Each row is a point on a hilly landscape, with its height.
beki height 88: 69 122 94 158 113 123 107 128 94 102 85 136 122 107 85 158
Kavu height 95: 135 82 99 59 84 65 85 84 147 137 133 97 53 124 141 56
lel height 83: 100 105 142 60 81 57 47 65 111 42 133 119 139 84 101 92
keve height 95: 45 111 61 160 104 138 113 124 105 157 74 123 75 118 114 122
Vedaf height 93: 61 135 120 148 95 123 100 111 67 61 74 128 136 90 69 141
Modit height 85: 67 114 84 140 101 121 110 113 110 102 100 134 115 120 122 138
til height 92: 74 129 132 64 77 91 69 62 100 46 127 134 162 94 100 117
nudul height 44: 121 102 110 65 82 113 129 91 68 49 86 78 140 66 67 116
bovup height 86: 63 140 111 104 73 115 105 94 92 43 86 106 156 89 82 135
posil height 86: 65 139 111 117 81 116 107 102 84 53 79 110 147 89 77 139
Fam height 78: 143 75 106 49 82 70 91 77 120 110 127 78 62 106 122 44
puno height 82: 68 135 99 111 90 111 111 104 112 68 105 125 148 107 100 144
Perok height 64: 116 112 101 84 78 120 137 99 66 53 78 74 133 63 56 120
Muno height 54: 93 90 107 90 105 70 75 96 145 128 120 103 71 135 139 71
koli height 90: 66 133 111 156 106 121 102 120 74 77 77 134 128 94 73 151
nedeg height 93: 107 115 103 103 75 125 133 106 64 54 75 82 132 62 51 125
vog height 91: 95 110 66 139 115 158 135 126 80 159 81 107 75 113 90 118
vev height 81: 113 83 82 129 143 111 105 117 99 159 99 90 50 119 107 66
fekod height 91: 144 75 99 56 87 67 92 88 140 138 131 90 49 121 135 54
kanat height 75: 120 90 118 46 87 98 103 80 73 46 102 90 147 69 82 111
vulib height 93: 96 96 56 137 113 152 141 125 81 162 81 100 60 103 100 106
mono height 86: 111 101 75 135 107 148 127 122 69 132 78 102 89 95 79 128
zire height 79: 105 112 100 94 83 115 124 101 73 67 78 86 126 73 71 121
Tus height 70: 119 68 72 127 139 111 107 120 94 157 94 80 48 102 104 70
Bup height 82: 66 117 88 150 108 127 109 123 98 110 85 130 112 114 103 147
ret height 85: 103 86 111 118 124 77 74 110 122 151 109 116 46 144 133 65
logu height 65: 118 62 92 84 127 89 96 98 96 135 93 58 66 97 100 56
vada height 51: 133 66 99 71 106 71 100 103 123 145 103 65 43 111 107 50
tegop height 92: 72 118 91 156 110 120 113 124 97 94 92 142 130 112 94 156
Zil height 88: 115 76 106 65 116 82 91 82 88 110 86 45 84 87 84 50
Tob height 96: 76 114 61 143 116 157 137 123 85 165 82 114 66 120 102 110
gadif height 53: 101 81 99 106 123 84 85 104 123 135 110 96 69 127 128 73
suken height 89: 86 122 107 107 72 117 121 104 77 49 74 89 141 70 63 133
sal height 90: 61 107 73 158 104 122 98 117 114 143 89 121 78 129 129 107
lal height 66: 121 70 94 78 119 90 104 95 102 117 99 65 82 97 100 71
mir height 88: 53 109 72 159 104 136 109 124 104 141 79 125 91 119 110 134
Zami height 94: 60 138 121 138 88 123 102 106 74 54 77 122 146 94 72 139
gorit height 32: 118 81 112 60 85 54 77 82 139 93 134 98 81 103 130 65
peri height 81: 77 126 107 86 92 86 95 91 134 69 132 131 136 112 112 122
Deta height 80: 147 73 101 47 79 69 91 80 137 121 138 87 57 112 134 50
Vod height 36: 94 97 114 74 93 57 71 86 158 104 136 112 83 124 138 72
zupag height 85: 83 122 105 98 66 111 113 98 84 43 79 90 149 72 75 134
noz height 95: 134 89 124 51 119 66 88 77 80 62 106 60 118 78 79 69
gozef height 63: 134 87 125 49 84 56 76 68 107 64 133 93 93 83 111 58
befom height 98: 121 92 149 59 64 45 37 66 117 36 139 114 130 72 103 88
geg height 88: 82 121 88 150 113 138 111 126 84 125 78 121 103 106 78 146
vav height 88: 62 142 110 118 82 117 107 101 91 50 89 119 157 100 84 141
Sesod height 91: 71 133 99 124 92 116 111 109 102 60 100 133 154 107 93 152
bugo height 84: 69 128 101 143 104 120 107 119 89 83 86 129 130 103 90 152
ketek height 97: 61 145 105 99 65 121 100 84 96 35 104 124 174 100 89 131
Niv height 3: 96 100 122 68 94 51 69 81 140 75 134 110 104 103 123 80
Zote height 92: 80 112 62 141 118 156 137 123 84 164 83 112 67 117 99 110
nenos height 94: 101 93 54 136 109 153 142 128 78 160 80 98 62 99 99 111
fikog height 85: 68 132 107 141 99 120 106 116 84 74 82 128 134 99 84 149
Tos height 93: 105 87 52 138 113 146 136 125 83 160 82 92 56 96 102 102
zipe height 25: 121 99 114 59 91 104 122 88 69 53 85 78 135 70 66 110
Fodek height 93: 117 100 149 62 65 45 39 65 121 37 141 121 123 83 104 81
div height 86: 67 118 88 154 108 125 108 124 98 110 86 133 115 113 99 151
suk height 63: 122 58 73 123 139 110 106 121 93 155 90 76 50 95 103 73
kiro height 92: 143 90 127 46 111 68 81 69 82 51 125 73 129 72 83 73
fumo height 92: 100 101 61 136 111 156 136 126 77 159 79 102 70 104 93 116
giri height 81: 122 87 115 58 113 79 99 82 81 76 93 60 111 79 76 72
badom height 88: 65 138 113 115 75 115 108 101 86 49 77 104 148 84 74 138
Teko height 69: 117 100 106 73 95 105 122 94 68 73 74 72 118 68 60 104
vatok height 74: 143 62 100 77 104 70 98 106 123 146 111 79 37 116 118 54
piv height 91: 117 110 97 106 86 125 133 108 50 69 70 83 117 58 46 124
tozu height 89: 80 127 111 127 85 120 112 108 66 59 72 106 133 76 64 137
sig height 92: 148 69 98 64 92 66 98 95 133 144 118 81 40 117 125 52
Rus height 81: 101 89 92 131 138 101 91 115 109 155 102 102 53 133 116 67
rurap height 31: 82 104 112 82 104 66 77 90 148 96 130 110 101 123 129 87
meza height 88: 69 125 98 156 112 121 108 127 91 97 84 135 123 105 83 157
guka height 81: 117 91 104 74 103 102 113 93 70 87 76 68 107 74 67 92
veke height 51: 91 96 111 79 94 61 71 89 159 119 130 110 79 132 140 71
Fugu height 81: 104 104 140 64 75 43 55 69 136 52 148 130 102 97 120 73
reb height 91: 66 146 105 96 68 117 100 84 100 41 109 126 170 98 93 135
Giva height 83: 65 111 80 146 103 125 108 115 107 117 95 131 105 124 125 133
lar height 88: 92 93 128 55 78 75 63 70 95 42 115 107 154 67 101 116
rina height 82: 131 78 108 53 93 73 90 74 105 106 108 64 71 99 111 42
dibek height 64: 141 76 105 52 88 68 93 79 123 107 128 79 67 105 122 51
Fila height 67: 85 121 137 65 89 69 61 70 115 53 133 126 140 101 105 100
dekos height 15: 123 66 97 70 112 78 97 94 112 135 99 57 57 105 104 46
mif height 89: 116 98 73 133 103 148 126 123 63 133 73 96 88 89 73 129
maba height 67: 92 86 104 118 121 79 74 106 126 142 109 110 63 139 137 74
vuke height 95: 94 101 111 77 87 61 62 82 162 134 135 121 67 142 152 62
punag height 90: 103 89 55 136 110 149 139 127 80 159 81 96 63 98 97 109
Miv height 81: 120 62 74 120 126 117 109 116 82 148 83 77 59 90 100 84
Nifa height 92: 93 91 133 51 77 71 57 65 98 43 123 115 155 67 103 114
fiko height 0: 126 60 93 83 124 79 97 104 111 146 98 62 50 106 107 53
morom height 78: 128 89 122 50 104 73 88 74 83 54 112 77 126 73 86 82
nekup height 85: 120 56 75 120 137 109 103 116 86 153 85 74 53 91 101 72
sesar height 39: 106 91 120 62 97 59 74 79 113 64 118 92 115 85 108 82
nezo height 36: 98 84 104 82 106 69 81 94 143 119 119 94 80 123 130 73
Terek height 93: 67 145 109 90 65 119 93 74 98 37 117 130 172 93 97 132
ruv height 74: 120 64 90 94 125 100 102 102 90 131 89 67 72 95 97 71
pidu height 85: 76 99 90 147 114 97 80 112 124 142 102 119 68 139 137 87
nidak height 96: 117 113 84 133 106 145 119 120 52 115 71 102 98 85 58 134
boka height 71: 67 108 84 142 110 122 103 116 108 122 91 121 97 119 121 125
kidil height 79: 66 140 107 94 81 105 101 92 107 54 106 120 154 99 97 135
Kuva height 91: 66 109 76 162 110 114 93 118 120 148 92 116 67 129 125 94
fefiv height 84: 145 73 98 55 83 67 94 86 141 135 133 86 53 119 133 53
relus height 82: 70 119 91 150 107 125 108 122 95 107 85 129 115 109 100 148
rego height 87: 70 119 87 139 102 119 112 115 107 91 101 138 127 115 114 146
fogeb height 88: 118 82 68 129 100 143 125 120 65 137 71 88 77 84 85 115
kad height 95: 116 84 103 60 73 57 67 80 161 126 141 108 67 122 152 62
mulum height 93: 128 86 116 54 111 69 89 73 86 80 103 56 96 85 91 54
dorik height 67: 85 109 113 77 89 84 90 87 100 59 97 97 137 84 95 114
neruk height 60: 129 69 101 84 112 76 94 102 124 140 115 86 53 125 125 59
suz height 86: 72 128 100 143 104 118 110 119 93 78 91 134 135 106 93 154
dirus height 76: 117 99 101 79 95 109 122 96 68 79 73 74 114 70 64 104
libuv height 77: 122 72 99 115 135 90 92 114 106 155 104 98 42 129 117 60
pupe height 86: 73 134 100 95 84 102 105 94 124 63 122 132 151 107 106 138
zured height 81: 84 106 120 67 78 84 78 78 95 45 103 105 153 75 97 120
burap height 73: 117 82 94 86 111 104 113 100 86 105 89 74 96 89 89 89
fefuz height 49: 119 100 110 63 92 102 120 90 71 60 83 75 130 70 66 107
zim height 80: 137 90 130 48 94 62 72 67 94 49 130 88 118 75 95 70
tago height 78: 113 80 69 135 132 124 115 121 92 158 93 85 54 105 104 77
kerus height 91: 59 147 112 104 70 119 105 93 94 39 92 113 164 98 84 134
zug height 90: 48 108 67 160 105 137 110 124 106 153 77 123 79 120 116 122
firas height 61: 130 68 100 80 109 74 94 102 125 141 117 85 52 123 125 57
zame height 82: 119 107 96 100 89 123 128 104 54 75 70 81 114 62 54 118
Kig height 57: 135 73 102 56 89 66 91 86 138 120 132 85 62 113 130 55
fato height 93: 70 131 116 140 90 123 104 111 64 60 71 117 133 81 65 140
tal height 55: 130 57 95 89 124 78 97 109 109 152 98 69 39 106 105 53
ruped height 99: 142 89 129 45 114 69 80 70 80 49 123 71 132 72 83 75
pazug height 74: 97 88 90 133 135 105 93 114 108 151 101 100 59 129 120 73
dipa height 85: 82 120 90 148 110 135 111 125 83 117 78 121 106 104 83 145
Tep height 59: 133 76 105 55 81 62 84 81 139 108 139 93 69 108 134 57
Fir height 92: 137 90 127 48 117 67 87 74 79 54 112 66 126 75 79 74
paf height 78: 69 129 100 124 96 114 110 111 99 77 88 119 134 101 95 142
favi height 79: 129 87 120 52 113 74 95 80 79 65 102 66 118 77 79 74
fug height 62: 138 57 99 96 122 80 95 109 108 149 108 86 42 117 119 58
zafar height 55: 133 63 96 71 111 77 101 99 120 138 108 66 54 110 113 53
ven height 99: 132 86 130 41 114 76 95 78 73 51 105 73 136 74 76 88
Tas height 95: 44 110 63 159 105 138 112 124 104 158 73 124 76 118 113 124
kud height 80: 116 98 94 97 98 118 124 103 68 91 77 82 106 78 73 110
kevum height 93: 95 93 114 108 104 65 59 96 141 142 123 129 57 150 150 69
nivub height 85: 66 139 103 117 89 114 110 105 101 61 95 124 151 102 92 146
virav height 72: 145 75 105 49 82 68 93 80 130 114 132 84 62 109 128 49
gib height 77: 144 62 101 81 106 69 98 109 120 147 107 80 33 116 116 54
Boped height 93: 105 85 51 138 111 147 137 126 83 160 81 90 56 95 103 103
pade height 54: 123 90 127 56 82 51 66 71 110 54 131 98 106 79 110 70
teda height 80: 69 121 90 117 97 108 107 106 123 89 111 128 124 118 120 133
bemat height 96: 100 99 59 135 109 156 138 127 77 163 79 102 69 104 94 116
bof height 84: 71 129 104 142 101 122 106 117 82 80 80 125 128 97 85 147
Duku height 87: 68 116 88 152 108 124 110 121 101 104 91 136 119 115 106 150
Fen height 90: 61 140 115 114 75 117 109 100 88 47 80 104 153 89 75 136
Sotud height 84: 129 87 119 53 115 71 93 77 84 66 104 62 113 79 82 68
Which row is at the bottom of the valley that each row below runs down into?
Teko -> zipe
dorik -> Niv
fug -> fiko
zured -> Niv
logu -> fiko
lar -> Niv
zafar -> fiko
suken -> zipe
nudul -> zipe
